[[ -9   8 -12   0 -10  67   3 -23   0 -25  33 -13]
 [  4  32 -12  15   0  36  13 -13  -8 -12  58   2]
 [  2   4 -19   2   3  -9   8  16  10   9  47  59]
 [ 14  14  16  21  10 -48   7  12 -12  19 -18 -20]
 [  6   0  18   5   4 -33  -4   4  -7   7 -44 -32]]
|
[[  4  32 -12  15   0  36  13 -13  -8 -12  58   2]
 [ 14  14  16  21  10 -48   7  12 -12  19 -18 -20]]

[[ 16  13   7   6  17   5 -23   7 -13  24  17  12]
 [ -3  37   5   8  -5   8  51   6  36 -16  -8  -1]]
|
[[ -3  37   5   8  -5   8  51   6  36 -16  -8  -1]]

[[  7   1]
 [  8 -11]
 [ -5   3]
 [  8  -1]
 [  8  -1]
 [ -3   3]
 [ 22  55]
 [-39  42]
 [ -3   3]
 [ -6   1]
 [  3  -2]]
|
[[  8 -11]
 [  8  -1]
 [ -3   3]
 [-39  42]
 [ -6   1]]

[[  0 -34  -2   6   2  -2  -2   5   9  -3   6  -8 -14 -12  -3   3]
 [  8  38  10 -13  -5   0   4 -11 -19   6 -10  28  15  14   5   3]
 [  9 -25   6   0   0  -3   1   1  -7  -3   1   9 -10  -9  -3   4]
 [-11   1 -16  15   5   5  -3  16   9 -10   8 -46   0  -3  -9 -22]
 [ 17 -70  13  -1   0  -9   0  -3  -3  -2   3  27 -29 -22  -1  21]]
|
[[  8  38  10 -13  -5   0   4 -11 -19   6 -10  28  15  14   5   3]
 [-11   1 -16  15   5   5  -3  16   9 -10   8 -46   0  -3  -9 -22]]

[[-52   3  56 -29  20 -16]
 [ -1 -69 -19  31   6 -32]
 [ 38 -49 -44  22 -22 -25]
 [ 43  51 -19 -28 -38  15]
 [-11  39  38 -60 -20 -15]]
|
[[ -1 -69 -19  31   6 -32]
 [ 43  51 -19 -28 -38  15]]

[[-14   0  47 -21 -54  44 -10   7]
 [  0   0 -38 -54  -7 -14  22  -9]
 [ 21  -3 -43 -14   0   4  66 -20]
 [  0  29 -20 -12   0  42   0  -4]
 [  0   0   5 -37   8 -59  50  -1]
 [  0 -11   7  43 -47 -42  25  -7]
 [  0  30 -36  -1  61   0 -26  26]
 [ 21  21  25   0  27   0 -54   0]
 [-26 -18 -25  33  44 -13 -42   0]
 [-26   0 -18   1  19  57 -44   0]
 [  3  13 -24 -32   0  37  -1 -48]]
|
[[  0   0 -38 -54  -7 -14  22  -9]
 [  0  29 -20 -12   0  42   0  -4]
 [  0 -11   7  43 -47 -42  25  -7]
 [ 21  21  25   0  27   0 -54   0]
 [-26   0 -18   1  19  57 -44   0]]

[[ 10 -24  -1  -4   9   9 -11   1 -14  24  -2  11]
 [  6 -22 -14  13   0   4  -6  20  -8  11   7  24]
 [-32   4   5 -27  25  27   7 -34  30 -18  11 -12]
 [ 16  21  -8 -34  -1 -32  -4  -3 -17 -60  12  -6]
 [ 18 -15  11  -9  24   8  -8   6  -4   4   6  26]
 [ 16  38  39  26 -37 -38  16  -3 -25  20   8 -34]]
|
[[  6 -22 -14  13   0   4  -6  20  -8  11   7  24]
 [ 16  21  -8 -34  -1 -32  -4  -3 -17 -60  12  -6]
 [ 16  38  39  26 -37 -38  16  -3 -25  20   8 -34]]

[[ 23  -7 -11   6  11  22 -45   2  19  30  -1  -2]
 [-22  41 -33 -36   9   3 -31  -1  43  65 -45 -22]
 [-51 -42 -61 -32 -24  57  22 -19  44  48  13  19]
 [-14 -53 -18 -40 -10 -10  57   6  37 -14 -16   3]
 [ 34 -12  -1   3 -21  56  56 -56 -38 -52  -2  23]]
|
[[-22  41 -33 -36   9   3 -31  -1  43  65 -45 -22]
 [-14 -53 -18 -40 -10 -10  57   6  37 -14 -16   3]]
